In the rows, zero is written as 100.
One turn moves each row of this set onto another row. After a few examples, where does it send each row asked below?
Q201: 101,108,103,118,131,78,93,116,102,70,96,117,59,114,93,65,122,84
Q961: 77,78,109,109,105,119,97,132,46,115,77,103,95,79,67,104,78,95
Q691: 94,135,59,117,106,94,78,106,71,130,112,68,72,123,87,89,131,105
Q223: 120,106,98,104,119,64,89,104,98,84,115,116,66,124,109,105,135,93
Q86: 103,116,102,108,105,85,132,85,86,87,116,117,76,138,116,119,131,98
Q641: 97,86,96,108,135,110,153,83,118,106,110,107,82,88,102,87,76,139
Q978: 92,130,98,125,135,110,120,92,91,84,109,112,52,100,100,55,124,87
Q665: 90,105,93,98,123,120,119,127,45,110,93,91,74,144,74,84,127,116
Q611: 83,101,120,110,114,91,114,104,144,95,91,81,104,78,115,67,89,120
Q323: 66,139,106,88,93,93,88,132,72,102,93,74,88,113,84,87,144,87
Q563: 93,114,90,101,107,76,115,76,142,114,124,88,94,67,119,107,93,122
Q846: 67,99,97,131,78,114,99,113,60,124,79,82,112,90,83,112,75,94
Q132: 122,88,76,75,143,107,102,104,105,127,114,115,83,144,67,80,102,119
Q162: 60,123,88,79,119,116,145,102,114,101,101,126,87,122,50,73,91,91
Q544: 60,123,69,116,94,82,116,125,74,94,89,96,76,139,56,100,109,92
Q119: 112,88,109,78,144,92,109,97,123,109,121,105,77,58,108,89,101,129
Q55: 86,135,66,95,115,87,76,100,141,122,111,91,90,110,70,60,102,86
Q336: 79,101,96,108,84,93,66,121,66,126,92,86,102,64,81,122,91,84
Q710: 91,85,82,110,102,114,100,106,42,135,102,105,88,79,74,134,79,104
Q166: 92,141,93,50,120,120,114,80,105,138,136,104,91,100,87,94,130,99
Q867: 82,129,71,79,122,98,105,114,52,114,121,106,52,99,63,107,135,97
Q406: 83,144,103,124,104,105,135,76,93,90,114,101,73,116,119,85,130,89
Q38: 98,116,87,83,112,114,108,103,120,130,79,60,120,56,89,99,76,74
Q752: 124,99,75,72,124,113,108,94,106,143,96,69,112,66,92,124,79,90
Q887: 101,90,90,85,109,98,114,119,121,114,64,73,127,85,77,113,64,78
Q310: 86,114,115,68,95,96,107,112,124,111,96,92,125,151,89,90,117,101
Q958: 91,102,92,116,105,128,78,107,49,143,100,80,91,60,89,99,91,99
Q97: 82,81,116,89,114,74,139,106,133,82,97,116,97,89,95,109,81,121
Q893: 117,85,76,74,143,123,124,108,98,128,85,89,98,64,69,106,66,89
Q31: 100,88,93,80,120,127,148,106,100,119,71,83,120,87,77,114,62,90

Q665 moves to Q867
Q223 moves to Q406
And these:
Q55 moves to Q310
Q961 moves to Q710
Q38 moves to Q887
Q611 moves to Q97

One turn moves each row of this set onto another row. After a few examples, where does it send each row asked below?
Q747: 70,85,115,130,69,86,85,107,129,134,93,111,39,85,57,95
Q411: 123,112,90,96,125,98,57,95,73,92,106,68,95,98,87,119
Q321: 70,86,114,130,69,86,85,108,129,134,92,111,39,86,57,95
Q556: 138,112,102,103,92,100,124,66,90,94,106,86,93,101,100,142
Q924: 80,60,125,114,91,107,79,93,93,131,71,97,73,86,58,62
Q777: 136,112,89,102,80,92,122,70,96,108,116,89,87,101,112,137
Q521: 120,116,69,92,99,89,95,103,81,100,124,81,108,97,105,125
Q897: 107,134,96,112,123,112,87,97,88,82,75,55,89,129,81,111
Q267: 109,133,64,105,85,93,119,104,98,107,109,74,96,121,111,115
Q311: 64,88,115,88,135,112,112,81,103,83,66,63,85,99,79,122
Q295: 69,86,113,130,69,85,84,109,129,134,92,111,40,86,56,94
Q722: 107,127,84,103,126,104,66,107,79,87,93,58,96,116,85,109
Q62: 76,84,109,138,65,75,88,113,126,148,96,116,57,86,69,110
Q92: 71,73,104,75,138,99,85,85,91,90,91,70,93,77,84,124
Q408: 136,112,121,108,118,110,87,62,84,85,85,71,81,107,82,134
Q82: 76,87,115,142,63,79,97,107,130,146,89,115,53,93,68,111
Q732: 130,111,74,96,84,86,107,84,90,112,127,88,94,96,114,130
Q605: 74,65,122,116,91,108,82,98,94,130,67,94,74,91,57,58
Q728: 136,107,87,94,96,91,103,80,81,99,123,88,101,89,104,138
Q862: 115,134,78,110,82,100,135,90,103,103,98,75,88,126,109,121
Q59: 70,85,114,130,69,86,84,108,129,135,93,111,39,85,56,95
Q211: 106,133,66,100,100,96,108,112,87,95,109,72,108,115,102,116
Q238: 136,104,109,99,121,101,66,72,75,90,102,74,88,93,85,131
Q549: 122,127,115,114,119,116,98,74,90,81,71,62,82,125,79,124
Q268: 78,84,114,140,64,77,93,107,128,147,93,117,55,88,69,112
Q52: 109,138,81,108,96,105,129,99,95,90,92,70,100,127,98,120
Q199: 69,86,114,130,69,86,85,109,129,134,92,111,40,86,56,95
Q992: 117,122,62,98,86,87,105,102,92,111,123,80,98,106,114,119
Q24: 80,61,128,116,90,108,83,90,94,131,68,97,71,87,58,63
Q741: 75,65,125,117,91,110,85,95,96,129,64,94,72,92,56,59
Q39: 124,128,99,109,92,107,137,76,97,89,91,77,93,120,98,133
Q666: 70,86,113,129,69,85,84,109,129,134,93,111,40,85,56,95
Q571: 72,91,111,143,64,80,97,113,131,145,86,112,55,96,68,108
Q369: 59,83,97,77,139,102,88,98,94,89,85,64,95,87,83,116
Q864: 76,62,121,114,91,107,78,97,92,131,70,96,74,87,58,59
Q545: 70,91,106,141,65,77,93,118,129,146,90,112,57,94,68,106
Q349: 128,123,91,109,79,99,136,72,103,104,102,82,84,116,109,131
Q437: 56,91,102,84,138,107,102,96,100,85,73,60,92,98,80,115
Q74: 72,88,106,139,65,75,88,117,127,148,95,113,58,90,69,107
Q604: 79,71,118,79,135,103,96,71,94,88,84,73,87,77,82,131
Q971: 78,63,128,117,90,110,85,91,96,130,65,95,71,90,57,62
Q325: 76,78,123,85,133,109,109,69,100,84,73,69,84,89,79,130

Q862 moves to Q349
Q545 moves to Q571
Q211 moves to Q52
And these:
Q411 moves to Q722
Q311 moves to Q325
Q864 moves to Q605

One turn moves each row of this set onto another row. After a few examples, where does it send each row asked below?
Q421: 85,132,80,137,80,112,98,85,96,67,140,98,92,86,89,105
Q834: 101,123,74,116,114,108,66,89,95,94,161,104,88,84,96,114
Q71: 77,73,138,108,58,74,107,112,99,102,113,73,120,109,95,90
Q922: 79,56,134,97,92,87,121,102,114,103,84,76,116,103,76,88
Q637: 104,122,99,114,136,141,81,61,110,66,121,79,119,110,84,96
Q468: 94,67,137,101,69,90,116,125,89,96,115,64,117,106,83,94
Q32: 88,116,76,113,137,110,68,64,124,101,121,118,83,87,87,102
Q455: 109,115,54,91,115,117,81,74,112,123,132,113,99,78,118,108
Q134: 106,108,55,98,105,124,113,71,100,93,140,84,130,77,117,115
Q646: 82,109,90,107,149,84,84,75,125,106,85,111,101,82,85,114
Q589: 122,125,85,95,136,135,55,74,108,103,134,98,101,105,103,98
Q208: 99,79,141,97,61,101,112,117,103,106,82,78,106,117,87,74
Q586: 81,114,67,113,115,121,109,51,133,93,90,111,102,83,95,93
Q851: 127,128,112,89,150,121,59,88,105,102,97,86,119,113,99,102
Q826: 108,110,61,86,110,87,101,96,101,128,113,103,117,66,125,125
Q272: 107,65,143,83,94,109,109,108,104,104,90,62,129,120,87,82
Q714: 98,83,142,93,54,97,100,109,104,114,94,72,124,124,107,74
Q917: 103,131,93,119,97,83,77,119,77,90,144,93,97,82,99,126
Q69: 96,58,118,83,70,92,130,112,102,119,94,73,125,97,100,92
Q257: 75,63,134,94,83,81,111,91,123,115,81,79,127,111,96,82
Q148: 90,71,153,95,90,94,94,99,108,100,98,62,134,127,91,81
Q719: 121,145,81,107,77,150,90,77,105,91,107,97,102,109,115,80
Q28: 110,140,77,111,95,124,63,84,110,109,122,121,73,97,105,89
Q993: 87,59,124,87,76,82,116,102,104,117,109,66,141,104,109,94
Q729: 119,154,105,109,86,110,64,109,99,107,90,111,82,107,106,90

Q922 moves to Q468
Q719 moves to Q586
And these:
Q917 moves to Q851
Q834 moves to Q589
Q148 moves to Q993

One turn moves each row of this set onto another row. After a few examples, where does it send each row asked below?
Q952: 73,105,85,67,128,103,96,98,148,60,129,114,57,119,140,81,82,99,117,90,97,138
Q197: 19,100,84,94,100,130,131,77,148,110,135,81,66,57,112,50,103,135,133,59,153,132
Q712: 64,113,82,103,134,161,121,95,145,108,100,162,72,58,84,59,115,152,117,45,107,92
Q980: 75,130,81,103,125,94,66,100,125,67,139,137,99,99,89,103,56,116,120,79,86,146
Q346: 79,103,85,69,127,108,109,86,149,62,132,118,56,119,134,86,90,101,108,96,95,135
Q479: 34,96,79,117,108,117,94,94,128,104,105,103,118,42,72,61,54,157,133,40,126,123
Q654: 58,120,84,103,132,163,128,92,147,113,114,157,62,60,90,57,127,146,120,47,118,100
Q656: 69,126,81,97,126,92,59,109,126,64,136,131,91,104,101,95,54,110,129,76,90,146
Q863: 58,127,81,72,112,102,73,103,141,55,142,120,61,110,120,98,83,101,122,94,86,139
Q116: 53,146,81,79,126,99,83,108,138,71,151,105,72,96,122,97,73,108,125,79,103,164
Q151: 55,59,83,107,119,121,114,85,138,100,85,104,106,61,95,42,58,150,126,45,128,107
Q835: 13,91,83,86,60,142,94,71,150,74,133,119,54,69,95,66,112,126,127,86,122,92
Q174: 76,124,85,76,143,104,121,92,147,81,141,99,70,104,137,83,79,109,112,78,115,165
Q608: 52,131,83,106,130,162,122,95,144,115,121,155,66,53,83,63,125,148,123,45,119,106
Q504: 77,123,84,99,147,92,81,110,129,78,133,114,97,100,116,82,47,112,128,62,109,163
Q651: 31,68,86,84,89,134,127,68,153,91,120,98,50,78,118,45,114,125,126,75,137,100
Q596: 51,51,81,103,93,123,89,81,136,78,83,127,95,71,80,55,69,143,125,65,104,77
Q158: 57,119,83,102,125,163,120,92,146,107,114,163,58,62,85,61,129,144,120,53,111,91
Q847: 59,120,81,105,127,161,111,97,143,105,104,166,72,56,76,67,116,152,119,49,101,90
Q242: 50,53,84,102,89,133,88,79,141,74,86,133,96,70,85,51,64,142,122,64,111,79
Q426: 69,122,85,73,142,101,106,103,145,75,137,97,68,105,142,79,73,106,121,75,113,163
Q17: 61,130,80,76,108,105,83,91,142,58,149,125,61,108,111,105,90,104,113,100,84,139
Q828: 1,123,81,96,70,138,97,81,144,92,149,102,70,47,89,71,100,136,133,69,138,125
Q121: 31,70,88,83,86,143,126,68,158,87,119,104,54,75,121,43,106,126,123,75,142,101
Q824: 1,122,79,98,74,129,99,81,140,97,149,96,66,50,86,73,108,135,137,69,134,124
Q546: 91,94,87,91,149,95,91,102,136,70,117,121,87,116,130,70,52,106,123,70,104,144
Q944: 57,150,80,82,125,102,96,98,140,76,157,107,75,92,115,103,80,112,117,82,103,167
Q756: 20,102,87,92,96,139,129,77,152,104,135,86,70,53,114,48,95,136,129,58,158,134
Q219: 33,99,81,116,103,126,92,92,132,99,108,110,119,39,76,59,49,156,131,41,133,125
Q500: 56,129,81,107,130,160,113,100,141,110,108,161,77,49,74,68,113,155,120,44,107,100
Q701: 29,89,76,112,84,119,68,89,127,82,105,126,106,52,58,73,65,150,132,60,101,95
Q674: 91,95,83,94,126,97,76,91,132,57,122,144,86,117,104,91,63,108,113,88,81,124
Q443: 84,125,84,104,149,93,93,101,129,83,134,118,105,96,107,87,47,119,119,63,108,165
Q143: 54,61,86,106,114,130,114,83,142,95,87,111,107,59,98,39,53,149,124,44,136,109
Q342: 12,90,81,88,65,133,95,71,145,79,134,113,50,71,92,67,119,125,130,86,117,92
Q471: 83,97,84,90,127,95,68,101,132,56,121,137,81,119,114,84,60,103,123,84,85,127
Q766: 29,91,79,111,78,128,68,88,131,78,107,132,107,50,62,71,60,149,129,60,108,96
Q534: 101,90,87,94,150,97,103,92,137,73,116,126,92,115,122,74,55,111,112,73,103,142
Q572: 61,122,82,106,137,160,123,98,143,114,104,157,77,52,82,61,111,155,119,40,112,102
Q154: 50,130,82,105,122,162,114,94,143,108,121,162,62,57,79,67,128,147,122,51,111,97

Q980 moves to Q944
Q197 moves to Q151
Q121 moves to Q242
And these:
Q952 moves to Q471
Q608 moves to Q572

One turn moves each row of this set onto another row. After a few examples, where does it send each row asked below?
Q141: 101,88,110,118,187,92,143,114,100,133,85,95,61,64
Q914: 73,67,99,139,143,87,106,93,110,88,91,121,67,81
Q527: 116,111,65,76,195,92,80,71,106,102,78,98,34,75
Q252: 104,70,76,62,136,109,73,63,130,88,73,112,94,86
Q795: 136,68,85,112,160,86,127,101,87,125,56,76,60,76
Q72: 115,55,111,95,155,118,153,79,86,112,84,134,56,96
Q25: 93,132,108,97,192,100,148,66,98,103,102,112,86,61
Q161: 69,92,102,118,142,110,137,100,77,109,88,107,101,96
Q936: 87,110,119,98,117,91,121,81,68,111,61,97,70,85
Q899: 75,100,31,83,165,91,107,69,111,118,85,104,87,78
Q382: 115,85,141,99,176,104,117,58,97,113,92,106,95,41
Q320: 138,96,65,62,165,124,120,82,116,111,53,94,71,52
Q181: 88,80,56,62,159,84,104,94,108,109,88,100,55,126
Q821: 106,81,117,80,138,112,76,71,121,83,88,67,96,83
Q287: 115,126,94,115,152,100,130,99,73,97,66,123,71,105
Q627: 68,87,147,67,170,92,96,72,106,114,75,108,82,53
Q553: 85,112,86,94,151,129,102,29,125,101,78,94,49,66
Q373: 130,78,151,102,153,114,117,90,103,94,75,106,54,76
Q763: 86,66,96,64,149,92,138,84,126,72,64,94,85,52
Q762: 73,70,81,79,167,111,103,69,134,68,83,135,81,58
Q102: 107,88,90,78,128,105,79,56,87,110,77,97,44,121
Q15: 123,76,70,86,185,95,116,77,111,130,92,90,89,134
Q569: 125,47,69,119,188,95,94,88,93,116,72,115,61,77
Q343: 114,96,132,78,167,144,134,84,94,89,61,84,81,85
Q389: 81,90,65,59,187,108,87,70,102,135,99,98,95,106
Q250: 79,83,78,109,168,76,107,86,102,117,78,110,60,140
Q157: 113,80,79,112,184,97,104,54,87,155,82,128,50,88
Q492: 108,103,129,66,180,124,115,49,109,110,61,92,96,49
Q957: 128,108,89,71,178,105,82,52,143,115,67,103,45,75
Q702: 110,82,97,84,169,109,134,115,74,121,62,136,88,107
Q441: 93,75,97,124,193,98,119,90,91,128,73,84,29,81
Q245: 75,100,64,113,169,66,92,50,116,125,67,124,67,96
Q780: 78,93,103,76,204,85,90,113,89,117,63,82,62,84
Q573: 109,56,108,85,157,102,127,37,131,117,80,115,109,100
Q155: 86,106,115,62,149,101,121,82,110,60,82,78,92,87
Q911: 92,75,116,104,124,108,151,64,84,94,91,114,93,83
Q496: 94,103,67,79,176,70,81,62,105,82,81,76,77,55
Q773: 96,95,80,92,186,90,134,99,109,154,86,140,64,81
Q113: 113,118,70,96,194,126,106,46,127,96,98,115,58,92
Q745: 105,87,86,62,145,101,111,54,116,72,60,125,114,80
Q963: 110,89,161,85,163,78,120,79,113,122,87,97,80,92
Q620: 86,84,98,94,171,91,86,40,146,101,83,69,70,63

Q620 moves to Q899
Q320 moves to Q102
And these:
Q627 moves to Q762
Q963 moves to Q763
Q496 moves to Q245
Q911 moves to Q492
Q957 moves to Q181

One turn moves each row of this set onto another row. After a few examples, where does it send each row asked below?
Q858: 120,76,86,82,77,83,169,68,107,99,104,108,91
Q207: 130,67,114,119,136,133,102,97,119,126,70,88,68
Q285: 107,89,133,92,107,64,120,71,96,96,101,124,55
Q621: 116,83,66,73,67,84,151,73,115,108,106,93,91
Q711: 85,27,84,109,76,91,114,70,107,115,87,68,73
Q772: 126,105,42,118,97,115,123,104,114,119,74,79,69
Q106: 132,88,119,124,128,75,108,109,99,112,83,101,47
Q83: 120,71,127,99,145,101,100,108,102,95,113,79,66
Q423: 142,82,72,128,100,102,130,104,118,136,60,100,77
Q925: 115,78,98,97,122,123,92,85,140,141,74,71,59
Q542: 115,63,69,93,87,132,120,71,114,119,86,123,120
Q104: 109,113,90,118,124,89,82,103,100,105,84,95,39
Q845: 125,104,115,143,117,97,101,97,113,116,70,104,48
Q576: 88,47,86,144,66,102,101,73,99,102,80,83,70
Q866: 125,64,88,100,130,122,103,98,130,146,70,83,79
Q89: 103,83,60,88,88,149,123,58,121,113,74,103,91
Q43: 106,83,100,88,82,123,120,66,97,64,131,104,101
Q937: 78,37,95,122,73,93,95,65,94,100,92,90,74
Q10: 118,112,52,120,112,110,148,93,123,115,73,81,80
Q367: 140,91,69,132,85,120,151,96,122,118,73,89,84
Q634: 82,39,98,125,80,83,99,69,104,116,80,77,56
Q876: 111,82,130,87,128,103,103,89,109,84,124,66,55
Q34: 108,87,90,96,131,135,102,85,128,127,67,70,49
Q47: 114,56,109,77,97,117,139,64,94,82,113,118,107
Q989: 110,89,47,72,78,91,147,78,101,99,103,99,87
Q331: 136,101,60,128,86,114,127,105,126,119,84,70,75
Q742: 100,91,81,100,148,125,103,83,130,131,69,85,74
Q26: 87,36,99,115,80,78,121,77,100,99,99,61,59
Q464: 94,93,113,86,157,102,109,88,107,89,110,78,66
Q284: 114,65,144,94,135,106,105,84,95,87,107,104,67
Q547: 97,91,58,97,108,140,123,66,117,107,83,111,112
Q23: 88,45,98,141,80,100,94,83,92,87,98,73,69
Q677: 109,72,108,90,102,109,116,79,85,68,130,119,106
Q907: 100,99,62,77,96,83,160,64,111,100,96,107,92
Q40: 95,89,93,76,91,128,126,58,90,63,119,107,87
Q46: 129,57,78,102,97,146,136,78,119,120,75,102,108
Q855: 118,113,108,133,109,90,79,100,110,105,89,97,47
Q304: 96,36,87,130,84,99,114,89,103,102,94,51,66
Q720: 101,90,123,85,135,113,106,81,99,77,111,75,45
Q254: 106,125,93,133,137,94,106,98,109,101,79,97,52
Q237: 130,74,70,99,69,90,154,81,100,107,90,124,102
Q905: 92,44,87,135,67,97,122,79,94,87,100,67,73
Q339: 87,111,102,91,120,68,120,68,95,85,102,123,64
Q108: 120,79,116,95,99,62,131,85,81,82,113,126,73
Q244: 109,79,68,97,77,142,109,62,127,121,82,108,105
Q517: 95,98,95,73,104,63,108,75,85,84,113,116,57
Q878: 91,93,89,85,118,117,130,68,94,64,124,105,104
Q29: 99,94,113,79,90,61,104,66,98,94,113,120,63

Q677 moves to Q845
Q331 moves to Q43
Q464 moves to Q10
And these:
Q40 moves to Q104
Q634 moves to Q711
Q46 moves to Q108

